One turn sends every row of this set to another row. A few are shown first. Where does it send the rows asked after them?
Bufub: [ 11   8   8   6 -20  25 -17  15  14   1  -8   2  25 -15 -12  12 -11  -1
  -9   8  13  13 -18   5  -8]
Renun: [ 10  15   9  17 -26  28  -5  14  14   4 -15  -5  18  -6  -6   5 -16  -6
  -5  17  16  11 -17   4 -13]
pifif: [ 27  12   1   9 -30 -25  -7  -1   5 -21   2  -2 -13 -27   8   0  13   7
  -9  11  -4 -23  15  -3  -7]
kituv: [ 22   8   0  11 -36 -31  -7  -2   2 -18   3  -9 -14 -17   7  -4  19   5
  -8   6  -8 -17  13   6 -13]
kar: [ 15  10   5  13 -36 -25  -5  -3   3 -24   6  -6 -16 -17   5  -2  19   8
 -11   7 -11 -13  13  -2  -9]
bup: [ 21  10   9   2  -5   6  -8 -24  -6  20  -4   2 -16  19   1  -2   5  12
  -3 -27  33 -20  -1  -3 -10]
lura: [ -7  -3   9   4  20 -18   2  -4  -6 -12  25   1  -1 -17   5   2 -26  17
  42   7   2  13   7 -12   8]
Rik: [-15 -13 -36 -11  16  13  13  -3  11  10   0  -9 -15 -21  17  18   0  15
   1 -18  -9 -25  -1 -12 -17]
zopub: [ -9  -4 -40 -15  19   6  18   1  15  13   1 -12  -9 -22  23  16  -4   7
   0  -9  -2 -26  -2  -8 -18]
Zizun: [ -3 -10   6  13  10 -24  -1 -12  -2 -10  17  -5 -10 -16   7   5 -26  18
  42   4   4  15   4 -11  16]
nam: [-24  24  -6   6   1  -2  17  21 -14   2  -7  -4  -2  17  12   5   8 -37
  25 -11  -6  10  -8   8  -5]
lefub: [-18  16  -6   3  -5   7  12  18 -19   0  -9  -4 -11  18   8   9  12 -37
  22  -6  -9  20 -11   9  -4]
Bupu: [ 21   9  13   3 -10   2  -8 -23  -7  30  -6  -4 -14  21   3  -4   2  10
   0 -21  32 -17  -6   0 -12]
dov: [-14  -7 -33 -25  22   7  14  -1   8  10   1 -10  -7 -23  17  14   3  10
   3  -8  -9 -30  -1 -14 -21]
vad: [-10 -13  14   5  15 -18   0 -11  -9 -10  29  -5  -6 -22   1   1 -23   9
  36   0  -1  15   5  -8  13]
gozig: [ 20   4   9   0  -6   3  -9 -28   2  23  -9  -6 -19  13   6  -4   0   4
  -2 -17  33 -26  -6  -5 -25]
Kufi: [-12 -15 -42 -19  18   6  13  -2   7  12  -8 -10  -6 -19  18  12  -1  12
  -8  -9   2 -27  -2  -4 -13]
Dof: [ 20   9   4  12 -25  23 -13  15  13   7  -7  -1  22 -17 -10  12 -15   4
  -4  14  13  12 -17   9  -7]
fozib: [-22  12  -8   5   1   2  19  28 -13   2 -10   2   4  22   7   8   9 -25
  31 -10  -7  12  -4   9  -5]
samip: [-25  25  -4   3   2   8  16  20 -17   0  -9   0  -6  22  10   9  10 -26
  29 -10 -12  11  -7   1 -10]
Nesip: [ 19  11  15  -3 -10  -1 -10 -15  -4  24 -14   2 -14  21   9   0   7   2
  -7 -22  30 -26  -6  -4 -15]
bap: [ -9 -13 -34 -16  17  10  20   0  11  19  -1  -9 -12 -19  16  19   7  11
  12 -12  -8 -30  -2 -12 -14]
Les: [ -5 -17  12   0  14 -24   8  -4  -7  -5  28  -3  -4 -18   6   1 -18  13
  40  10  -2  11   7  -7  12]
Labo: [ 22   8   4  18 -31 -25  -5  -6   0 -26   6  -6 -14 -22   5 -11   9   1
  -1  17   2 -15  16   4 -14]
noke: [-25  17  -9   5   3   7  17  22 -14  -5  -9   2  -1  22   5   3   7 -28
  20 -19  -8  16  -1  10  -6]
vene: [ -9  -7  11   9  15 -23   2  -8  -5  -3  29  -5  -7 -19  13   5 -29  12
  38   7   5  11   2 -10   9]
dige: [ 18  14  19   9 -23  22 -10  16  11   6  -8   4  18  -9  -4  11 -19   2
  -7  17  14  15 -16   2  -1]

Renun moves to Labo
lefub moves to Zizun
zopub moves to nam
Where do these go?
kituv moves to Bupu
bup moves to Bufub
dige moves to pifif
fozib moves to Les
noke moves to vad
lura moves to dov

One turn sends every row of this set to another row. A few are shown first. Where does it send the rows asked after them?
M: [  5 -12  10  -1  18  10  12  19  -9  -9   9  -3  25 -11 -10 -30  18  -4
   4 -15   3   4  -1  -6 -16 -21  -3  16 -36 -11  15  21   5   7  13  31]
X: [ -3 -14   8  -7  29   6 -20  23 -23  -3  -2   3 -14   1  16  55  -4  -6
  -3 -29   8 -15 -17  -4   0 -14   1  18  -6 -18  16  31 -20  -8   0  12]
D: [-18 -15   9  34  13   1  40 -11  -8  26   4  12  11  11  17  -6 -11  -7
 -24 -16 -15 -25 -16  -4  22 -22   1  25 -30 -16  14   2   0  -1  10  14]
T: [-12 -22  -2  13 -10   5  -8  22  -1   2   9  -3  19 -38  24  14  15 -13
 -15 -27  21 -16 -17  -9 -10   8  -4 -11 -20 -25   1  44   2  -1   1   9]
E: [  7  11  23  39 -34  25  -1  29   0   6 -17  -6  14 -33  18  23  -8   1
 -19  -2   5 -12 -36 -16   5 -29   8  20   1 -34  35  -7   5  -3   7  19]
L: [-18  -2   6  11 -10  35   2  25  20  41   2 -24  11   8  24  13   3 -25
 -19   5  13  12 -32 -20  15 -31  26  41 -12  -4   9  16   3  -7   0  24]
K: [ -9 -19  -2   4   5  26 -14  26   7 -12  -6   3   7  -4  29  14  -1   4
 -30 -50   5   3 -21 -18 -10 -13  30   7  17 -26 -10   0 -14  20   9  10]
P: [  2  -3   0   2 -12  19  16  10 -12  12  24   8  11  -1  13   2 -13  -9
 -24  36   1   2 -16   5 -23 -35 -12  20  14 -21  -1  21  -5  -4   6  28]
Z: [-18  -8  11  10   4  23  -3   4 -16  29  -4 -15  30   4  12  25  14 -12
 -15  -4 -13  10 -15  34  15 -21  19   5  22 -31   7   2   3 -38  -5  32]
Y: [-23 -14  -1  16  22 -11  13  -3  -4  15  -3  -6  11  18  32  -7  -7  -3
 -23 -17 -16  -9  13  14   9 -26  -7  31 -27  -2   0  -4  13  -1  15  40]
U: [ 12 -17  25   3  38  10  -1  -4 -23  20   8   7  24  -2 -10  -2  27  16
   0 -32   5 -13  -3  -6   3 -19  12  21  -6  -8  28   6 -18 -16  -1  33]
A: [ 10 -14   7  11  24  21   2   4  12   2  17   1  23  12   6 -20  11  -2
  12 -38  12  -5 -19 -16  24 -31  31  22 -24 -14  -3  -2  -1  11  -3  28]
C: [-10  -7  35  -9 -20  31  -3  -1  23   7 -11 -29  -5  -8  10  33 -11 -10
  11 -43   7   5  -8  -3   8   4 -10  17  19 -12   6 -12   1  -5  -1  16]
H: [  1 -11  32  13 -32   5 -29  46  -6  -6  -5 -15  11  -4   5  34   2  -2
 -14   0   5   7 -15  -2  16 -29  -2  19   9 -17   8 -27  12 -17  -1  12]
F: [ -2   3  26   4 -20  35   4  -5  31   4   0 -37  10 -18   6  21 -33   3
  -6 -20   5 -14 -18 -32  -8  -5 -16  -2   3 -11  10  16  -1   4   6  15]
R: [-21 -23  23  14  -3 -10  20   6 -10  27  -5  -1  21  13  -3  -8   2  -1
 -40 -22 -18 -18   7  -7  13 -17   8  35 -20   7  -8   0   1 -15  15  16]
B: [ -6  -4  19  -3   0  12  -4 -14  15  -7  21 -33  -7 -20  11  27 -24   7
   6  -6  -2  -8  -2   1  -5  14 -16   6  20 -23  21   2   2 -10  -5   7]
Q: [  7   1  -1  24 -13  16 -35  22  -6   6  20 -17   5 -28  38  26 -12  15
 -10  11  13 -11 -13   5  12 -28 -16  18  -1 -30  20 -13  14 -13  10  33]

M moves to A
H moves to Q
X moves to T
Where do these go?
F moves to C
L moves to Z
R moves to Y

One turn sends every row of this set to another row. A few are shown first. Where does it send the rows asked after them?
saka: [  6 -12   3  -4 -27 -13 -15  17 -21  10   3  -2 -11  -5   9   7 -21   6]
vob: [-11   6  -1   5  16 -14  -8  -4  11   6   6 -24  31 -27   3  -2  14   2]
puno: [  1 -10  -3  12  11  29 -15  -1  13 -21  -2  10   2   4   0  -5  35  -3]
muz: [  6  23  12 -15  -4  12   5 -21  -4  -4  -1  -7  16  19  16  21   2 -14]
vev: [  0 -13   1   0 -28 -11  -8  25 -24   8  13   0  -2   0  16  -1 -22   3]
nug: [-27  16   5  -2  -7   3   7  25 -14 -13 -16 -15 -12  15  -2 -10  17 -24]
Zabep: [  1  -8   1  11   9  29 -14  -3  14 -19   1  10   5  11   1 -14  36  -1]
Lop: [ -7 -16 -11 -11  33  18 -20  13   9 -15   2   5  11  19  21  -3  14   3]
Moda: [  8  22  -9   9 -11 -15  32  15  -7  11   8  19   5  -9   1  10  -3  10]
des: [  1 -11  -1  15   3  32 -12  -6  20 -14   3   7  -6  11   2 -12  32  -3]
Liga: [  5  -7  -2   0 -33 -16  -5  21 -23  11   8  -1   4   5   4   3 -22   5]
lefek: [ -2  16  18  -3  -3   2 -16  -4  20  -2   7  12  10  12  15  16 -17 -26]
dut: [  9  -7   5  18  30 -16 -19  -8   4  25   5 -23  14   2  -5   1   6  -8]
kesa: [ 17  -4  14  13  20 -23  11  27  11 -28  17  -9   1  18   8 -23  -2  -2]
tono: [ -7 -21 -11  -9  31  20 -23  13   8 -15  -1   6   6  17  17   3  14   1]
sibo: [-16   6  -4  13  20 -15  -3  -3   9   1   3 -17  29 -27   2  -3   9   3]
Lurut: [ -5 -24 -10 -15  -6  -7  24  -7  18  -6  18 -14  14  18 -15 -23   9   8]
Dep: [-17  -9  24 -20  18   4   8  12  -8  12  -2  10 -30  12  -3 -12  -8  17]
maz: [  5  17 -10  10  -9  -7  39  10 -11  13  11  20   0  -7   5   8   9   6]
lodet: [  3  15  18 -14  -5   9   9 -14  -7   0  -1  -9  21  22  17  27   6 -16]
dimoz: [ 14  17 -10  10   0  -8  27  15  -5  13  16  20   1 -14   1  16  13   2]
rubi: [  3  23 -19   7 -10 -12  30  12  -3  12  -1  16  -5 -10   6  16  10  -1]
vidar: [ -7  23  19  -5  -5   5 -17  -5  18   1   6  11   8  11  15   7 -19 -24]
dumo: [-26   6  -1  -2  -9   0  18  18  -8 -12 -27  -7  -7  27  -5 -14  22 -16]
seri: [-10  16  29  -1  -6   3 -12  -2  22   5   9  14  11   7  13   9 -18 -22]
Kebem: [-27  11   6   2 -10   3  20  27 -12  -9 -15  -9 -10  15   3 -18  25 -16]
Lome: [ -8 -16 -11 -12  31  18 -15  15  11 -20   3  -1   2  16  27   3  11   3]
vigi: [-16  -3  22 -21   9   8  10  19   0   9  -6  17 -29  14  -6  -8  -2  15]
Nur: [ 16  -5  16  14  17 -26  14  25   7 -15  19 -12  -9  14  15 -25  -8   6]
vir: [ -2 -21 -11  -6  -8 -15  24   0  18   1  11 -22   1  12 -13 -29  11  15]
muda: [-10 -19 -12  -9 -13 -13  33  -3  13   0  16 -19   9  13  -6 -25  11   9]
tuda: [-10   3   1   9  18 -17  -8  -7  10   3   1 -28  28 -23  -3   2  16  -4]
Pezi: [-11  -6  27 -16  20   0   3  10  -1  -3 -11  15 -28  14  -8 -11 -10  16]
ros: [-14   2  21 -22  21   9   7   4  -5  10  -2   9 -31  10 -13  -4  -9  10]
Sazis: [ 10  -9   2  24  23 -10 -18 -10  -8  25   5 -23  15   8  -4  -2   3  -3]
tovuk: [  7  18  14 -14  -7  10   4 -20   1  -9   1  -3  17  15  12  27   1 -16]
Kufu: [ -1 -21 -12  -6 -12 -20  29   0  25   5  11  -9  11  14 -10 -18  19   7]
litaz: [  3 -18  -5  -5 -27 -11 -15  24 -20  10  17  -5   5  -6   8   5 -12  -1]
vozef: [ 13  -3   5  18  25 -13 -20  -7   0  30   9 -22  15   3   1  -2   9  -5]
Tenik: [ 13  -4   5  11  19 -29  15  31  11 -17  11 -20  -9  13   9 -24  -1  10]
guka: [-21   7  10  -8 -11   5  14  34 -13 -11 -19  -6 -14  21   2  -9  24 -10]
ponop: [ 22 -15  16   8  13 -32   6  30   9 -17  12 -13  -2  10  13 -16  -2   9]

Lome moves to sibo
Pezi moves to Kufu
Where do these go?
tovuk moves to tono
vigi moves to vir
maz moves to Dep
muz moves to Lop
dimoz moves to ros

One turn sends every row of this set to another row. A few are shown first. Where does it send the rows asked after them?
Sule: [  1  12 -12 -21   7  -9  16   0 -14 -20  -6 -15   9 -22   1 -41  -2 -14
   9  31 -26  14  -9]
veku: [ -6   0  -3 -30 -13 -26  17  -5  -3 -17   4  -5  14 -13  -2 -34   6 -21
  11  23 -22  19  -2]
Kuga: [-31   6  -4   9   1   3   7  -4 -10  -5  -1  12 -25   0  17 -11  -7  30
  -7  24 -10 -26  14]
big: [  2 -25  -6  12 -33  -3   3 -16  24  -5  27  13  10 -16   6  -9 -19  29
  27  25 -10 -17  -2]
kevo: [-11   2  10 -25  -6  -8   9   1   1  -2 -12  -6 -21 -16  -5 -25   1  40
   3  -2 -17 -20 -40]
nomus: [ -5   6 -17   5 -20 -33 -16 -26  16 -20   3 -43  -3  -4   8  -5   3 -11
  13  -2 -22   7  -8]
galo: [ -6  -1   0 -17   3  -9  -3  -2   3  -6  -9  -8 -16 -18  -7 -35  -7  36
  -6  -7 -14 -18 -46]
vipif: [ -2  -9 -15  20 -27  -3   4 -13  38 -15  23  19  -4 -15   8 -17 -12  27
  37  23 -16 -12   9]
vos: [ -9  -1   7 -30  -6  -7  11  -9   7   3 -23  -2 -21 -10 -13 -37 -10  35
  -1  10 -12 -16 -31]
ladaf: [-32  13 -18   5  -5   8 -11 -12  -6 -15  -3  12 -25   4  11 -12  -1  25
  -8  19 -13 -28   9]
seb: [  3 -24  -6  13 -35 -10   0 -21  29 -18  29  15  -7 -19   3 -19 -21  25
  28  26  -7 -12   4]
Nivub: [  5   6 -17 -31   5 -23  19  -4  -9 -17   3  -9  14 -11  -3 -34   1 -10
  19  32 -16  12  -8]
fodem: [-27 -24 -23  17 -19   6  26  -9  13 -17  15 -29 -22  -7  14 -31 -31  -5
  36   0 -11   5   0]
mar: [ -4   8 -17  12 -15 -27 -13 -28  13 -17  -8 -36   4  -5   3  -8  -2  -6
  10  -5 -32  24 -10]
pada: [-19   9  -9   4   4   8  -2 -19   5 -10  -6   7 -37   0   2 -17   5  24
 -18  14 -25 -25  14]
mipa: [-12 -14 -10  22 -24   6  33  -6  12 -13  18 -15 -16  -2  20 -36 -37  15
  36 -14 -24   1  -8]
Turup: [-26 -12 -19  18 -22   9  33 -10  19 -15  21 -34 -14  -5  16 -32 -37  11
  27  -3 -11   3 -15]
nobuv: [-10  13  -4  12 -20 -27  -1 -27   5 -31   1 -34  -2   2   1  -6  -3 -13
  14  -8 -23  21 -18]

galo moves to big
Kuga moves to fodem
Where do these go?
vipif moves to nobuv
kevo moves to seb
pada moves to mipa
ladaf moves to Turup

One turn sends every row of this set to another row. A few are shown first. Where does it send the rows asked after them?
kez: [-14  20  37 -19 -53  -1  14   8 -31  10 -13  -7   1  43  36  18]
zisib: [-16  -6  14 -27 -11 -15   5  -6 -32  17 -49  16 -10  12 -13 -14]
mov: [  2  10  26  -7 -50   6   2  15 -43  25 -22 -15 -16  60  14  15]
visul: [  1  20  14   8 -35  -2  -8   7 -23  20  -1  -9 -21  61  24  -9]
ged: [-30  31  12 -26 -42 -10 -10 -20  -8  27  -6  16  -2  43  24  -8]
zago: [ -1  23  34 -11 -29   0  18  22 -16  31 -20   1 -27  55  30   5]
Lufe: [  1   1   6 -10 -49  13  18  12 -38  18 -28  15  -1  33 -28 -15]
zap: [-33   6  19  13 -41   9  -6  -8 -31  26 -12  17  10  51  -1 -28]
lelu: [-22  17  33 -45 -58 -30  -6   2 -13   5 -37 -11  -3  42  16 -14]
Mabus: [-18  -3   8 -22  -8 -33  -2 -12 -30   6 -27  -3  -8  29   3 -35]
Berim: [  8   5   2 -14 -25 -15  -5  -3 -33  16 -27 -17 -30  63  14 -21]
ruzed: [-16   9  26 -43 -55 -20  -5  -6  -3  -3 -22  -7  -3  43  23 -28]
zib: [ -4  -5  17 -25 -50   6   7  13  -6  -2 -60   0 -25  31   0 -14]
Beg: [-30  -7  42 -14  -8  -5  20   9 -23  15 -39  30 -11  20  13 -17]
Bevem: [-38  -1  24 -20 -17 -12   5  -4 -26   9 -23  15   7   0   4  -1]
repad: [-34  -6  43 -26 -35  -1  14  -1 -28   4 -50   7   3  18  21   8]
mup: [-18   8  59 -20 -36  -8  31  25 -30  20 -26  11   0  33  16   7]
Vud: [ -8  18  31  -4 -16 -21   3  16 -32  30 -24  -4 -21  66  17 -36]
fid: [ -2   1  15 -40 -54  11   9   2 -17  -4 -52  -1 -19  46   5 -18]
muf: [ -9   5  13 -17 -51  22   8  11 -37  18 -47  11   1  46 -25 -10]
pake: [-10  13  18 -26   0 -24  17   5 -36  26 -23  23 -15  34  -1 -31]
faduf: [-28  20  14 -20 -43 -16 -14 -10   1  24   1  14  11  36   9 -17]
lalun: [-32   2  42  -3 -43  13   4  14 -32  18 -26   5   1  23  15  24]
dafe: [-32  10  15   6 -40  13 -12   1 -18  32 -21  20  13  42 -15 -14]
sez: [ -1   5   9   0 -16 -23 -13   4 -37  23 -21  -1 -16  44 -15 -36]

zap moves to lelu
Berim moves to lalun
zago moves to Beg
Where do these go?
repad moves to sez
fid moves to dafe

One turn sends every row of this set to another row. A few are shown first. Where does it send the rows asked after them?
pomil: [  7   4 -24  10  29  26  20  -4  45 -10  -3 -29  -4   9]
ragan: [ 15 -10 -44  31  20  15  -4  13  33  -3  14 -13  -8  20]
bomes: [  6  -3 -12   0  -9  12 -16  20  39   5  22   8   7 -25]
bupe: [ 37 -20  11  11  13  -1  -1  -3  11   1  -2   2  13  18]
davu: [  9  -7 -21  -3 -20   5 -33  17  13   0  17 -36   3   8]
dom: [  9 -11 -47  21  19  23  -3  14  44  -6  12 -16  -7  18]
pib: [  7   7 -10  -4 -28  11 -20  13  14  -3 -13  -4  18  29]
Riki: [  7  -5 -27 -15 -20   5 -34  21  17   0   9 -30   6   8]
Dero: [ 19 -17  -6 -30  10  19  -1   6  43  -9 -20   2  20  12]
Gite: [ 26  13  -5  -6  -4 -11  16  25   6   7 -12 -18  10  -6]
Kan: [  1 -18  20  -2  28  10  11   6  44  -9  -7 -15   2  15]
fim: [ 12  -5 -23  -3 -19  -1 -33  19   8   3  14 -31   4  10]
lolar: [  7  -9   8 -13  30  -4   7  14  31  -4 -24   5   9  19]
zop: [ -2   3 -32  -1  40   9 -21  17   8  -3 -15  -3  14  -1]
dati: [ 13 -12  16   4  31  -9   7  10  22  -1 -15   2   5  21]
Ruzos: [ 10  -3  -8   9  -8   6 -16  19  30   8  25   9   6 -23]
pufe: [  4  -1 -21  20  40   4 -19  11  -3   0  -1  -9   9   1]
nos: [  8  -1 -14  -1  -8   8 -16  22  35   7  19  13   9 -24]
bam: [ -3  -8 -12  27  39  17 -16   5   9  -5  11 -26   4  -3]
rur: [ 26 -28  19  11  11  17   3  -9  31  -7   9 -18   8  12]
Buzum: [  9  -7 -54  12  19  20  -4  18  44  -6   4  -9  -4  19]
malo: [  6  -7 -24 -10 -20   8 -32  19  19  -1  14 -36   3   8]
res: [ 25   6   7   9  -4  -5  18  19   8   6   2 -32   4  -7]
miro: [-13  -9 -18   8  37  31 -16   7  27 -11   6 -30   6  -6]
Fena: [ 11  -4 -27 -10 -19   0 -34  21  10   2   9 -27   6  10]
Kuger: [ 19  15 -36   3  32   5  15   6  24  -2 -22  -3   5  15]
lolo: [ 32 -13  -4 -14  13  -1  -3   6  19  -1 -21  14  20  17]
limer: [ 24  11 -25  24  32   1  17  -1  15   0  -8 -10  -1  16]
Ferep: [ 11  -1 -11   5  -8   4 -17  21  30   8  21  13   8 -23]
ber: [ 14  -4 -56  15  20  12  -6  20  34  -2   1  -1  -2  21]
nuno: [ -1  -1  -1   2 -30  28 -16   6  29  -9   1 -24  12  24]
varet: [ -1   4 -10 -11 -29  24 -18  12  28  -8 -11 -13  16  26]
bagon: [  9 -17  24  10  30  -1  10   5  29  -5  -5 -11   1  18]
fisi: [ 16  12 -11 -24  -5   2  16  28  23   2 -18 -22  12  -9]
seto: [  6  -1   4  16 -28  19 -16   4  16  -5   6 -22   9  27]
veza: [ 10   5  -4 -19  -7  14  19  23  35  -3  -7 -38   7 -12]
dal: [  7  -4  -8   6  -8  11 -15  18  36   6  26   5   6 -25]
Rofes: [  0 -13  11 -16  28   8   9  11  45  -9 -19  -6   6  16]
telal: [ 15   1   7   1  -6  10  20  17  25   0   6 -44   2 -11]
lamus: [ 15 -26   8 -14   9  29   3  -4  50 -13  -2 -18  12   9]
Goda: [-13  -2 -31  -9  38  25 -18  15  27 -10 -10 -16  12  -5]
Bep: [ 12   5  -2  12 -27   9 -18   8   6  -1  -3  -9  14  30]
zotem: [  8  11 -36  -6  29  20  18   4  43  -8 -19 -15   3  11]
Risov: [ 18  -6 -49  27  21   8  -5  17  27   0   8  -4  -4  22]
Lato: [ 17   4 -17  28  31  15  20  -6  28  -5   3 -27  -6  12]

rur moves to lolo
miro moves to pufe
Where do these go?
pib moves to nuno
Rofes moves to bagon
fim moves to Riki
ber moves to dom
Lato moves to Kuger
bomes moves to Ruzos
Gite moves to veza

